Each path below is one point turned by a fixed rotation once a step. After each direction that follows a path, write how fast that rotation turns it, in degrees each step (0 if it stays still).
Each turn is a multiple of 5 degrees from 10 to 175, or 0.
Each row of a path follows its step; steps can be skipped.
Rotation 1:
step 1: [0.10, -1.53, 0.81, -0.50, -0.59, -1.53, 3.16, 3.96, -2.77, 0.68, 2.04, 0.40, -0.27, 0.31, -2.54, 0.36, 2.27, -1.62, 2.68, 3.58, 0.09, 0.94, -1.93, 2.17, 2.26, 0.14, -0.05, -1.56, -1.59, 2.70, 1.40, 4.68, -4.35, 0.20, 1.28, 0.06, -2.52, 1.78, 0.83, -4.34, 3.75, 2.98, -1.64, 0.77, -1.38, -2.78, -2.60, -2.62, -0.68, 1.52, 1.30, 0.14, 1.36, 3.32]
step 3: [-4.19, 5.66, 0.73, 0.86, 0.79, 2.94, 1.28, 4.17, -3.52, -2.70, 0.78, 0.74, 2.74, 2.91, 0.44, 0.54, 0.21, -3.52, 3.20, 2.38, 3.01, 0.50, -1.19, 1.03, -2.19, 0.44, -3.45, 0.47, -1.07, -1.06, -1.61, 3.18, -0.23, 0.36, -0.96, 2.48, -0.21, -2.20, -0.03, 0.61, 1.30, -1.22, -0.99, 4.12, 2.60, -1.05, -2.23, 0.02, 0.56, 0.51, 0.37, 2.14, -0.34, -2.52]
step 5: [0.56, -0.26, 1.17, -1.94, -1.18, -0.68, 0.39, 3.05, -2.60, 0.52, -0.91, -0.05, -0.18, -0.98, 0.13, 2.49, 5.58, -0.78, -0.20, 3.13, 2.31, -2.73, -2.04, -2.26, -0.66, -3.30, -2.97, 0.28, 3.43, -0.68, 0.60, 2.23, -1.32, 1.23, -1.19, -1.09, 0.98, -0.01, -3.07, 1.27, 3.95, 1.34, -3.32, -1.72, -0.83, -0.99, 0.03, 1.36, -0.04, 3.92, -3.45, 3.50, 4.49, -0.50]
step 6: [-5.94, -0.53, 2.16, 4.86, -1.77, 0.59, 2.12, 2.26, -1.88, -0.95, 4.22, 0.32, 0.56, -0.07, 2.03, 0.46, 1.79, -2.53, 0.57, -0.88, 2.11, 0.01, -1.55, -1.09, 3.46, -2.90, -0.98, 1.74, 1.92, -3.04, -0.32, 3.91, 2.16, -2.04, 0.65, 2.30, 1.46, 0.78, 0.85, 2.90, 0.68, -1.13, -0.03, 0.93, 2.91, 0.16, -1.80, -1.02, -1.09, 0.34, 0.92, 1.83, 0.85, -4.88]
step 7: [-1.72, 1.01, -3.18, -0.32, -3.45, -2.42, 0.97, 2.33, 0.04, 1.18, 0.16, 2.92, -0.60, 1.67, 0.81, -0.98, 3.30, -3.82, 1.50, -0.99, 2.22, 3.10, 1.22, -0.48, -1.21, -2.01, -1.33, -0.57, 4.07, 3.16, 0.42, 1.58, -0.98, 0.88, 0.53, 2.75, 0.00, 0.75, -3.02, -2.25, 4.23, -2.57, 1.02, 5.28, 1.44, -1.97, -0.26, -2.16, -1.81, 0.78, -1.90, -3.61, -0.09, -0.63]
step 10: [-1.89, 1.16, 1.03, -1.93, 1.04, -1.80, 2.08, 4.95, -0.03, 1.64, 0.78, -0.99, 2.82, 1.69, 1.82, 0.21, -1.27, -2.53, 1.64, -0.87, 2.41, 6.53, 3.10, 1.75, 1.16, -1.56, 0.41, 2.17, 3.00, -1.75, -0.29, 1.40, 4.07, -1.49, 1.28, -1.70, 1.46, 1.42, -1.38, -0.15, 2.43, -0.97, 1.32, 3.06, -0.90, -3.17, -0.88, -1.83, -3.15, -0.09, -3.99, -1.50, -0.61, -0.54]
step 14: [0.28, -2.84, 0.91, -0.52, -0.93, -0.07, 1.59, 0.13, 1.00, 2.90, 1.87, -2.22, 0.00, 4.64, 0.28, -1.88, 2.81, -2.97, 2.27, 3.32, 3.79, 2.98, 1.00, 3.26, -0.86, -0.34, -0.37, 2.93, 0.13, -2.10, 2.23, 3.06, -3.87, 1.56, -0.80, -1.80, -3.13, 3.16, 0.76, -1.32, 2.32, 3.27, 2.81, 2.01, 1.02, 1.77, -0.42, -1.49, -3.45, 0.05, 0.80, 1.09, 0.45, 1.00]
step 18: [2.69, -0.17, 1.92, 1.14, -3.75, 0.84, 1.21, 3.01, -3.33, 0.62, -2.00, -3.22, 0.98, 1.55, -1.28, 1.10, 1.22, -0.70, 0.53, 3.13, 1.79, 1.73, -0.72, -1.89, 0.45, 1.16, -2.35, 1.05, 0.79, 0.87, 1.17, 1.24, -2.45, 1.95, -0.46, 4.47, 1.55, 2.89, 2.32, 0.40, 4.49, 0.77, -2.13, -3.30, -4.61, -0.01, -1.72, -0.67, -4.90, 1.85, -1.54, 0.80, 2.17, 0.55]
step 20: [-2.21, -0.07, 1.11, 0.67, -1.60, -0.44, 3.06, 0.26, -2.14, -1.10, 3.65, 1.29, 1.50, 3.09, -2.43, -0.42, 0.02, -1.22, 3.26, -0.32, 0.95, 4.36, -2.97, 2.15, 0.25, -0.76, -0.94, -0.65, -0.02, -1.44, 1.26, 3.53, -1.92, 1.33, 0.51, 1.79, -1.09, -0.60, -1.91, -2.58, 2.52, -2.31, -1.92, 1.59, 0.89, -1.59, -2.18, -4.97, 0.80, 2.49, -6.30, -0.69, -2.23, -0.28]
step 21: [1.40, 1.19, -1.29, 1.84, -5.04, -1.79, 3.46, 1.92, -2.07, 0.41, -2.60, -1.81, 1.98, 0.74, -1.31, 0.81, 3.73, -1.13, 2.71, -0.43, -0.91, -0.09, -0.31, 0.11, 1.23, -1.68, -2.93, 1.34, -0.88, -2.60, -1.46, -0.38, -4.35, -0.49, 3.24, 1.40, -0.12, 4.61, -1.08, -0.84, 3.87, -3.04, 2.87, -2.66, -1.50, -1.89, -1.31, -2.07, -2.35, -2.07, 2.00, -0.19, -0.68, 1.69]
[0.12, 0.36, 0.12, 0.30, 0.48, -0.60, 0.88, -0.67, 0.95, 0.78, -0.63, -0.94, -0.27, 0.93, 1.45, 0.13, -1.09, -0.21, -0.16, -0.13, 0.69, 0.40, -0.40, -0.49, -0.18, -0.46, 0.53, -0.07, -0.79, 1.09, 0.47, 0.01, 0.44, 0.13, -0.42, -1.11, 0.16, 0.35, -0.32, -0.41, -0.34, 0.79, 0.01, -0.32, -0.02, 0.48, 0.02, 0.16, -0.87, 0.42, 0.26, -0.14, -0.63, -0.29]
20
[-0.93, -0.26, 0.31, -0.24, 0.01, 0.21, 0.17, -0.01, 0.69, 0.93, 0.28, 0.00, 0.68, 0.26, 0.32, 0.40, -0.23, 0.70, 0.37, 0.60, 0.11, 1.09, 0.01, 0.00, -1.35, -0.21, -0.21, -0.45, 0.40, 0.35, 0.67, -0.80, -0.25, 0.04, 0.48, 0.06, 1.00, -0.49, 0.01, -0.28, 0.35, -0.89, -0.43, -0.06, -0.16, -0.45, 1.53, 0.65, 0.98, -0.01, -0.91, 0.76, 0.38, 0.33]
145
[-0.37, 0.81, -0.47, 0.17, 0.39, -0.44, -0.22, 1.19, -0.64, 0.33, 0.59, 0.03, -0.37, -0.31, 0.29, -0.20, 0.08, 0.24, -0.64, 0.36, 0.43, -0.67, -0.08, 0.44, 0.49, -0.15, -0.44, -0.75, 0.74, 0.91, -0.36, 0.99, 0.51, 0.09, 0.26, -0.96, 0.81, -0.07, -0.06, -0.23, 0.05, 0.71, -0.55, 1.24, 0.58, -0.37, 1.17, -0.01, 0.10, -0.31, 1.20, 0.19, 0.77, -0.22]
10
[-0.10, -0.94, -0.34, 0.76, 0.02, 0.09, -1.22, -0.42, 0.05, -1.55, -0.57, -0.01, -0.30, 0.72, 0.86, 0.84, 0.77, -0.70, 0.16, -0.09, -0.84, 0.45, 0.13, -0.37, -0.39, -0.15, -0.15, -0.01, -0.59, -0.16, -0.94, 0.35, 0.89, -0.40, 0.90, -0.91, 0.50, 0.27, -0.10, -0.96, 0.61, -0.56, 0.00, -0.07, -0.06, 0.35, 0.30, 0.03, 0.13, 0.02, 0.53, 0.22, 0.33, 0.65]
175
[0.64, 0.00, -0.46, 0.84, 0.73, -0.36, -0.56, -0.32, 0.63, 0.71, -0.60, 0.92, 0.82, 0.27, 0.15, 0.29, 0.13, -0.11, 0.97, 0.58, -0.01, 0.22, 0.45, 0.19, -0.51, 0.04, -0.09, 0.02, 0.83, 1.30, -1.12, 0.23, -0.55, 0.53, 0.23, 0.87, -0.39, -0.50, 0.91, 0.19, -0.41, 0.43, 0.38, 0.05, -1.19, 0.15, -0.38, 0.07, -0.53, -0.14, 0.51, -0.39, 1.00, -0.30]
100
[-0.47, 0.09, -0.34, -0.15, 0.17, 0.58, 0.16, 0.09, -0.46, -0.17, 0.42, 0.53, 0.26, 0.27, -0.59, -0.60, -1.44, -0.71, -0.29, -0.37, -0.34, 1.44, -0.64, -0.37, -0.88, -0.36, 0.13, 0.77, 0.75, 0.64, -0.36, 0.22, 0.42, -1.02, -0.38, -0.85, -0.25, -0.39, 0.34, 0.89, -0.05, -0.71, 0.29, 0.62, 0.41, 0.21, -0.74, -0.46, 0.86, 0.57, 0.59, -0.55, 0.08, -0.13]
110
